The rows below fall into families. The same turns and mirrors carry the whole set onto itself and the rows of a family onto each other. For each named row, which other rows are in its family? Write them in the order they are listed.
These 30 rows form 5 families of 6 rows each.
rotad: [ 17  30  13 -13 -34 -38   8 -10  10   8 -14 -10  -1  -6  24  13 -32 -13
  42 -40 -27   5   4 -29  -2   2 -16  16 -39   4  15  -5  -3   0  -5   7
 -14  10  -3   1 -31 -23  -7  -9  14]
rapa: [  9  11  51 -24  -2 -20   8   9  23  21   4 -12 -17   0  11  -1 -16 -33
  18 -39   1   5  31  -5 -21  -1  -9  -3 -14  -6   8  13   0 -40   8  20
  -2  -5  -7   5 -13 -16  -6  -7  18]
bekit: [ 17   5  51 -24  -6 -20   4   7  19  19   2 -20 -11  -6   1  -8 -13 -30
  24 -31   2  14  27  -4  -7   2 -15  -1 -14 -11   8   8   4 -40  -3  24
  -4  -5 -10   6 -16 -26  -4  -8  22]
Mim: [ 20  24  24 -19 -34 -22  16  -9   8  18   5 -28   5   2  -1   0 -24 -20
  28  -5 -31   6  10  13  17 -17 -10 -13 -19 -10   5   9  16  17 -10   0
 -19 -20   8   0  -2   4   1 -11  13]
dit: [  6  18  13 -17  -4 -25   4  -1  28  18  -6 -16  12   0  -1 -15  -4  -2
  27 -12 -15   8   0  -4  11  -5 -19 -24 -22  33   5   8  15  -4  11  11
  14  -1   4  -7 -11  -3  17   5  15]
kepu: [ 14  19  36 -18 -29 -10 -20   8  24  -2   1  -4  -6  26  15   5 -15 -31
  18 -22  -6 -20  10 -25 -13  10 -31 -11 -23 -16  -7   2   0  -6   1   6
 -11  -9   7  19  -4   0   1 -10   2]
rasez: [ 17  20  15 -15 -28 -43   6 -10   0  13  -4 -10  -5  -1  31  11 -33  -8
  27 -28 -33  12   1 -41  -4  -1 -20  16 -34   2  13   2 -10  -6   6  12
 -16   7   0   0 -28 -20   3  -5  14]
robar: [  8  38  23  -5 -19 -24  28   1  28   6   9  -6  16 -22  21  11 -39 -31
  26 -38   2  16  23 -19  -4   2 -23   8 -23   5  -1   3 -11  -7  -9   4
  13   4   0  -9 -15  -9  22 -25   2]
Gefig: [  5  13  20 -24 -14 -27  10   6  28  22  -6 -25  11   1   9 -10  -6   2
  17 -17  -8   4  10   8   6  -8 -15 -30 -16  22   0  10  10  -6   9   7
  21  -3   8  -2 -10   0   9   9  21]
Lak: [ 20  31   5 -19 -26 -37   5  -7   5   2  -4 -10   5  -2  24  13 -32 -16
  37 -46 -31  11   9 -33  -3   2 -15   8 -31   0  17  -5  -2   6  -5  14
 -10   8  -2  -3 -36 -20  -7  -4  12]
kidu: [ 13  29  27  -3 -19 -28  20  -6  27  11  13  -9  14 -27  28   5 -41 -36
  15 -23 -15  18  20 -32  -2  -2 -26   5 -21   3  -3   9 -14 -15   1   3
  14  -4   1  -8 -16  -8  26 -17   0]
moz: [ 13  20  22 -20 -28 -21  20 -12   6  10   1 -21   5   1  -1  -6 -24 -20
  23  -7 -32   8   5  15  17 -13  -8  -4 -18   1   1  18  17  14 -10  10
 -15 -28  18  -9  -8   2   5  -9  13]
vir: [ 14  26  30 -20 -14 -14 -23   7  23  -7 -12  -3   1  19  18  -5 -10 -41
  22 -26 -11 -12  26 -13 -12  10 -24  -8 -18 -11   5  11   3  -4   8  14
 -20 -13  10  16  -9   0  -1 -20  -5]
Tika: [  5   4  10 -12   1 -29   3   9  32  19  -2 -15  11  -7  16  -9  -6  -4
  25  -7 -13   8  13  -7  15  -8 -23 -26 -13  26  -3   3   5   8   8   2
   8  -2   0   6 -21  -3   9   4  21]
mipud: [ 20  30   7 -12 -27 -44  10 -11   1  12  -8 -10   2  -6  24   8 -23 -14
  28 -40 -28  12   8 -29  -6  -2 -22   8 -28  -3  19  -5 -10   8   3  12
 -23   9   1   1 -32 -21 -11  -7  12]
sevot: [ 15  28   3 -18 -31 -38  15  -3   8   6  -6 -11   2 -14  39  10 -31 -13
  25 -41 -35  12   7 -22  -3   1 -19   9 -39  -1  16  -7  -8   4  -2   1
 -18   2   6  -5 -24 -21 -11  -3   9]
vibi: [ 13  20  35 -17 -16 -19 -19   8  27  -6 -14  -8   1  24  14   4 -11 -35
  24 -30  -3 -18  18 -10  -7  12 -26  -6 -29 -10   4   8  -5  -6   4  10
 -27 -10   6  18  -7   4   5 -19  -2]
beri: [ 16  19  42 -31 -20 -27 -17  16  23   0 -11  -8   0  12  22   1 -17 -42
  22 -32 -16 -16  18 -21  -8  11 -19  -6 -31 -19   6   9  -3  -8  12  12
 -24 -10  10  13   2   0  -5 -13  -1]
keso: [  6  15  15 -10  -5 -33   2  -2  31  15 -15 -20  15  -7   4  -6  -5   3
  21  -8  -7   3  11   3  15  -5 -14 -21 -19  31   6   6  12  -2   6  13
  17  -1   0  -2 -17  -4  12   1  14]
Vanob: [  5  19  20 -16 -26 -23  24 -14  10   8  -6 -24   3   6  -1   4 -24 -15
  24   1 -25   3   7  12  21 -15 -10  -5 -22  -4  -1  11  14  10 -12   0
 -21 -17  14  -9  -6  -1   7 -14  10]
Gilam: [ 13  34  15  -6 -20 -28  26   5  28  21   9 -10  19 -21  27  18 -36 -31
  22 -36  -9  31  24 -19  -6   4 -24  -2 -20   6   4   2  -5 -13  -3  -1
  13  12  10 -11 -10 -13  16 -13   7]
pevo: [ 11   6  17  -9 -28 -21  20  -4  11  18   4 -20   5   6  13   3 -22 -23
  22   0 -32  11   8  13  15 -18 -18  -9 -17  -3  -6  12  15  11  -6  -8
 -25 -18  11   2 -14   1   6 -13  21]
Nipo: [  1   3  56 -25  -4 -20   5   4  25  11   1 -18 -12  -1   2  -1 -14 -28
  35 -34  -4   3  32   2  -9   0  -9  -4 -13  -6   4  13  -3 -31  -6  21
  -4  -4 -13   9 -25 -18  -5 -12  19]
kuf: [  8   5  49 -32  -2 -18   5  10  16  13   1 -16  -6   5   7  -8  -9 -33
  32 -32  -8   8  29   1 -15   2 -11  -2 -14  -7   1   7   4 -38   1  22
  -8  -3 -10   3 -21 -24  -3 -18  25]
Bonov: [ 15  37  16  -7 -21 -17  28  -2  28   4  11 -10  22 -16  21   7 -38 -38
  19 -41  -9  20  19 -19 -10   1 -25   1 -28   4  -2  -2  -5 -16  -8  -1
  12   7  -1 -13 -19 -11  23 -23   6]
dori: [ 11  37  29  -8 -24 -30  29   2  27   9   9 -15  21 -25  22   2 -34 -36
  22 -36  -7  22  26 -17  -7  -1 -30  -3 -19   2   0   1  -8 -13   0  -7
   8   9   6 -10 -20 -13  27 -18   3]
tok: [ 11  22  34 -19 -26 -15 -21  15  15  -6  -7 -10   0  14  18  -7 -12 -31
  16 -28 -10 -22  19 -17  -8  10 -30  -5 -21 -17   8  11   0  -5   4  11
 -21  -6  13  12  -2   2   1 -13 -11]
Govez: [  8  17  11 -16  -5 -29   7   6  30  21  -1 -18   9  -2   6 -16  -3   2
  23 -16  -4   1  13  -2   9 -16 -22 -31 -22  30   6  -1   8  -3   3   8
  12  -2  -3  -3  -9  -5  14   8  17]
Poze: [ 15   4  53 -25 -11 -17   3   8  22  13  15 -16 -13  -1   5  -1 -16 -25
  26 -26  -5   1  21  -7 -10   4 -14  -4 -12 -16  -6   2  -2 -29  -6  23
   6 -16 -14  10 -25 -23  -9  -3  26]
liga: [ 14  18  18 -20 -24 -27  19 -12  15  12  -4 -23   3   7   4  -3 -11 -20
  23  -7 -26   7  -2  10  19 -14 -10 -17 -24 -15   3  11  15  12  -3   0
 -16 -27  15  -4   1   4  -8  -1  11]

The rest of the family of rapa: Gefig, sevot, beri, Gilam, liga
The rest of the family of robar: rotad, vibi, keso, Vanob, Nipo
The rest of the family of Poze: kepu, rasez, kidu, Tika, pevo

The rows below fall into families. The same turns and mirrors carry the whole set onto itself and the rows of a family onto each other. For each named row, which other rows are in its family? Write them in the order they are listed.
These 36 rows form 9 families of 4 rows each.
Papok: [ 15   5   3  18 -17   9   5 -16]
Dol: [  3   2  11 -24   8   9 -11 -12]
betof: [ 10  -2   0 -26  -1  -5  -2  -2]
tudek: [  5   1   9 -12   1  13 -30  -3]
pomef: [ 14  -8 -10  22   7  -5  -4 -18]
dibun: [  6 -12 -11  23   4   6  -5 -20]
kalel: [  7  -7 -14  16  11  -8  -4 -19]
Kam: [ 16  -1   5 -20   5   3 -17   6]
ruvib: [ 16   9   8  23 -15   9  -8  -5]
Mive: [  0  -4 -17  22  -5   0  -2  -6]
lebo: [  6  -5   2 -25   0   1  -1  -1]
notug: [ 17   4   9  15 -20   7   3  -3]
Guge: [ -4   5   1  22 -14   8   0  -9]
pamak: [ 23  -5  -6 -19  -6   9  -8   2]
gofu: [ -2  17  14  -9   7   9 -18  -9]
ruke: [  2 -14 -15  12   1  -2   0 -24]
Nivik: [  7   1  -7  22  -3   1   7 -23]
rak: [  5  -5  -7 -23  -3   4 -19  -8]
badot: [  7 -15  -5 -19   0  -4  -8   7]
fabop: [ 17  -7   0 -21  -9  -1  -3   4]
kug: [  6   8  12 -10  17   7 -18   2]
Dev: [  2   9   8  -9  17  11 -20  -2]
mene: [ 13   0   4  17 -14  13  10   3]
Rato: [  6   2   9  -9  18  19 -16 -15]
Rure: [16 -8  1 28 -8  4  1 -5]
Desa: [  6  -6  -1 -26  -3   5  -2   3]
gofa: [  2   8  13  -6  18   9 -20 -14]
Megi: [  3   0 -13  16  16   4   4 -15]
giru: [  4  -7 -11  16  14  -2  -2 -21]
rap: [ 15  -5  -8 -22  -7  -5  -4  -2]
fava: [ 13   2   9  17 -18   4   5 -16]
kupu: [ 10   2  14  16 -19   8   3  -8]
ped: [ 13 -13 -11  23   6   1  -3 -16]
Vobe: [  3   4  18  -8  18   5 -18  -1]
pag: [ 16   4  -2  19 -19  12   1 -12]
leno: [  2   4  19  -3  13  11 -20  -9]

The rest of the family of giru: notug, fabop, gofa
The rest of the family of ruvib: gofu, ruke, badot
The rest of the family of Kam: Dol, Nivik, Rure
The rest of the family of leno: kalel, rap, kupu
The rest of the family of mene: pamak, Rato, Megi

The rows below fall into families. The same turns and mirrors carry the whole set onto itself and the rows of a family onto each other. For each named row, which other rows are in its family? Write them in the order they are listed.
These 32 rows form 4 families of 8 rows each.
Godup: [-17  -7   6   9   7 -13  -1  12  -2  10]
vope: [  6  13   9   5  13 -11  13  13   9 -16]
faner: [ 19  -2 -15  -1  -7  -5  11  11   4 -23]
Feteb: [ -3  -8  10  11  13 -22   2   8   4 -11]
budav: [  7   6 -10   5 -16  -7  19  23   5 -11]
Nuru: [ 12   6   0   9   1 -20  14  22  10   0]
kiko: [  3  -4 -21  -5 -11  17   8  -3 -12   0]
Megog: [  1 -10 -12  -3  -9   9 -12 -16  -5   5]
Vif: [ 16  20  -7  -1 -11  11  17   1   6 -11]
bodo: [-10  -4   3   6  -4  -6 -12  -5   2  22]
fogov: [ 17   6  -8   7  -7  -6  24  14   2 -17]
nev: [ 11  -8   2   4  17 -22  -4   6   6  -7]
kade: [ 19   7 -14   3 -22   5  16  -1   3 -10]
sukin: [ -8  -5  -7   4 -14  13  -1 -15 -10   8]
zuzi: [-15   3  14   4  16  -4  -6  -5   1   0]
Rira: [ 14  18   0   2  -1  -2  18  10  10 -20]
zeri: [ -5  -5   8  10   2 -24  -2  16  11  -7]
sokav: [-12 -16   0   3  16 -10  -7   3  -6  -6]
gamu: [-13  -9   9  11  15 -12  -3  -2  -5   6]
dos: [ 14  -2  -7   4  14 -14  16  19  -2 -12]
Tana: [-11  -9   3   8   1  -1  -9 -16  -5  14]
lidi: [ 16   2   3  11   8 -21  15  14   7 -12]
leka: [-14   5   7   1   6   9  -7 -14  -3   9]
nof: [ 10   5 -14   2 -19  14  12 -10  -6   7]
katus: [  1   7 -14   1 -21  11  10   2  -5  17]
Lavev: [ -5   7  14   6  20 -13   1   5   7  -9]
mabo: [ 26   5 -20  -2 -10   6  11   0   0  -1]
pozub: [ 15   9 -13   2 -27   0   9   6   9  -1]
kur: [ -4 -10  -4   1  13   0  -7  -8 -10  17]
tosez: [-15  -4  -7   2 -20   7  -6  -5  -2  11]
buf: [ -7  10  -2  -2  -7  19  -3 -16  -3   5]
rebes: [  4  16  -8  -3 -14  20  10  -8  -1  -2]

The rest of the family of budav: Godup, Nuru, bodo, zeri, katus, pozub, tosez
The rest of the family of gamu: Feteb, fogov, kade, sukin, Tana, lidi, nof

The rows below fall into families. The same turns and mirrors carry the whole set onto itself and the rows of a family onto each other. For each named row, which other rows are in its family? Write them in the order they are listed.
These 28 rows form 7 families of 4 rows each.
zosof: [-11  13  16  -7 -12  -4   9  -6]
tes: [-10   3  -2  13  -3 -18 -14  -6]
Veki: [  1 -22   2  -7 -21  12  14   1]
dasi: [ -4 -12  13   3 -16  14  12  15]
Nuz: [  1  -6   8 -10 -18  14  17   5]
Nodi: [-10   5  17 -10 -15  10   7   2]
Nen: [-6 13 20 -4 -6 -2 -8  2]
Zodif: [ 3 -3  8 14 -8 18 -2 15]
ver: [-14  12   5   8  -1   7  -1  13]
tufi: [  5 -17   7   2  -7   6  10  24]
Foriz: [ -2  -4  -7  -6   1 -20  -7 -17]
lofo: [  5 -29  -9   4  -5 -16   6   5]
tudu: [ -4  -1  -1   0   6 -27  -5  -3]
tigu: [-5 10 15 -3  2 -4  0 15]
sabos: [  9 -24  -4  -8 -21  -3  10 -10]
tafa: [  9  -2  -8   2  -4 -24 -11  -7]
lise: [ -3  -4   3   9 -11   8  16  22]
rabu: [-10   6   8  -9 -10 -13  -2 -17]
ruran: [ -1 -21  -7  -7 -16 -12   4 -18]
savu: [ 11 -21 -20   2  -7  -3  11   6]
gubet: [  3 -25 -12  19  -9   4   4   4]
lagak: [ -4  15  15   8  -9 -10  -5   9]
Liper: [  0 -30 -12   1 -10  -4  13  -3]
luf: [  4 -15  -8   4  -7  17   3  18]
bogo: [ -3  15   2   8   4   1 -12   1]
tef: [ -3  -6 -17  13   3 -13  -5 -11]
Dugu: [ -3  -5   3  -5 -16 -20   1 -20]
fabi: [  7 -24 -15  10  -8  -9  -9  -2]

The rest of the family of zosof: Nuz, sabos, Dugu
The rest of the family of tafa: lise, savu, lagak
The rest of the family of dasi: Nen, Foriz, Liper
The rest of the family of ver: tes, luf, fabi

